Families of rows that turns and mirrors carry onto each other, the same ones carrying the whole set onto itself: the rest of each named row's family, in list order:
10 families of 4 rows:
Z456: [ 2.25 -0.35 -0.10 -2.13  0.58  1.37  0.28  1.01  1.64  0.53 -0.10]
Z923: [-0.85 -1.39 -0.08 -1.24  2.71  2.41 -0.31  0.54  0.36  2.08 -1.92]
Z265: [-0.97 -2.75 -0.52 -2.42  0.04  1.68  1.93 -0.24  2.10  0.42 -0.98]
Z262: [-1.39 -2.48 -1.28 -0.74  1.33  1.52  1.77 -0.30  1.94 -0.11 -0.03]
Z919: [ 1.93 -0.30  0.72 -1.51  0.73  1.25 -0.06  1.00  1.28  0.12  0.11]
Z150: [-0.43 -1.88 -0.26 -1.41  3.54  2.71  0.09  1.22  1.55  0.55 -1.50]
Z509: [-0.33 -1.35 -1.30 -1.69  2.35  2.23  0.38  1.71  0.88  1.30 -3.12]
Z490: [ 2.16 -0.59  0.31 -2.12  0.82  1.71 -0.02  0.58  2.03 -0.25 -0.40]
Z716: [-1.46 -1.63 -0.57 -1.29  1.12  1.75  2.76 -0.48  2.37 -0.63 -1.74]
Z173: [ 0.37 -0.26 -0.97 -1.86  3.15  2.56 -0.34  1.58  1.33  0.48 -2.42]
Z36: [-1.82 -1.93 -1.27 -1.19  0.63  1.70  2.05 -0.33  2.24 -0.73 -1.37]
Z85: [ 2.04 -0.28  0.64 -1.01  0.25  0.90  0.17  1.30  1.01  0.88 -0.64]
Z933: [ 1.85 -0.10  1.24 -1.28  0.79  1.47  0.82  1.41  1.43  0.10 -0.29]
Z684: [-1.92  1.10 -0.24 -1.99  0.33 -0.26 -0.32 -0.08  1.44  0.44 -1.56]
Z954: [ 1.28  0.34  0.42 -1.49  1.26  0.55 -0.31  1.41  1.36 -0.22  0.51]
Z396: [-2.12 -1.78 -0.90 -0.76  0.40  1.64  1.96 -0.55  2.14 -0.12 -0.68]
Z643: [ 1.43 -0.07 -0.59 -0.57  0.55  1.10  1.19  0.69  0.80  0.36  0.73]
Z778: [-1.73  0.65  0.91 -1.53  1.36 -0.45  0.31  0.64  0.21  0.90 -1.25]
Z117: [-1.64  0.54  0.52 -1.33  0.57  0.10  1.11 -0.87  0.05  0.43 -1.76]
Z918: [-2.39  0.91  0.54 -1.29  0.50  0.07  0.69  0.33  0.75  0.61 -1.62]
Z312: [-1.40  0.33  1.01  0.24  1.66 -0.39  0.36 -0.01  1.37  0.56 -2.03]
Z830: [-0.02 -1.24 -0.54 -1.96  2.63  1.19  0.36  2.42  2.51  0.69 -2.93]
Z693: [ 1.90 -0.75 -0.05 -1.81 -0.56  0.53  0.26  0.84  1.45  0.35 -0.45]
Z126: [-1.67 -2.22 -1.18 -1.20  0.53  1.98  1.10 -0.55  2.43 -0.34 -2.33]
Z903: [-1.56  1.11 -0.89 -2.26  0.69 -0.04  0.78  1.58  0.50  0.85 -1.93]
Z695: [-1.92 -2.22 -1.09 -1.43  1.50  1.03  2.38 -0.21  2.23 -0.01 -1.18]
Z822: [-1.91 -1.40 -0.72 -0.62  0.41  1.60  1.73 -0.34  2.40 -1.11 -0.74]
Z19: [-0.45 -1.12 -1.28 -1.21  2.61  2.89 -1.02  1.47  1.71  1.16 -1.63]
Z949: [ 0.07 -1.42 -0.76 -2.10  2.46  2.78  0.56  2.66  0.83  0.78 -1.66]
Z65: [-1.80  0.61  0.29 -2.14  0.66 -0.97  0.48  0.27  1.20  0.60 -1.04]
Z607: [ 1.46 -1.05 -0.10 -2.20  0.57  0.19 -0.04  1.66  3.07  0.18 -0.86]
Z384: [-2.00  0.88  0.57 -1.98  0.26 -0.22  0.26  0.25  0.89  0.13 -1.94]
Z547: [-1.10 -1.73 -0.72  0.57  1.27  0.77  1.00 -0.74  2.64 -0.05 -0.92]
Z973: [-0.99  1.21  0.32 -1.39 -0.27 -0.24  0.59  0.52  0.99 -0.30 -2.27]
Z957: [ 0.13 -1.72 -1.34 -0.71  2.30  2.73 -0.15  1.48  1.37  1.47 -2.27]
Z370: [-0.04 -1.13 -1.05 -1.26  3.25  2.85 -0.23  1.58  1.07  0.87 -1.99]
Z24: [-2.64  0.64  0.92 -1.33  0.78  0.48  0.02  0.25  1.12  0.03 -1.96]
Z587: [ 0.37 -0.92 -1.00 -2.03  2.94  2.70  0.06  1.54  1.15  1.40 -2.30]
Z960: [ 1.28 -0.81  0.07 -2.52  0.35  1.52 -0.36  1.92  1.18  0.57  0.15]
Z595: [-1.78 -1.38 -1.72 -0.81  0.64  1.35  1.54 -1.28  1.31 -0.08 -1.00]

Which other rows belong to the same family as Z960? Z117, Z949, Z595
Which other rows belong to the same family as Z933? Z716, Z684, Z19
Which other rows belong to the same family as Z923? Z265, Z643, Z903
Which other rows belong to the same family as Z24? Z490, Z173, Z822
Which other rows belong to the same family as Z830? Z312, Z607, Z547
Which other rows belong to the same family as Z262? Z509, Z778, Z693

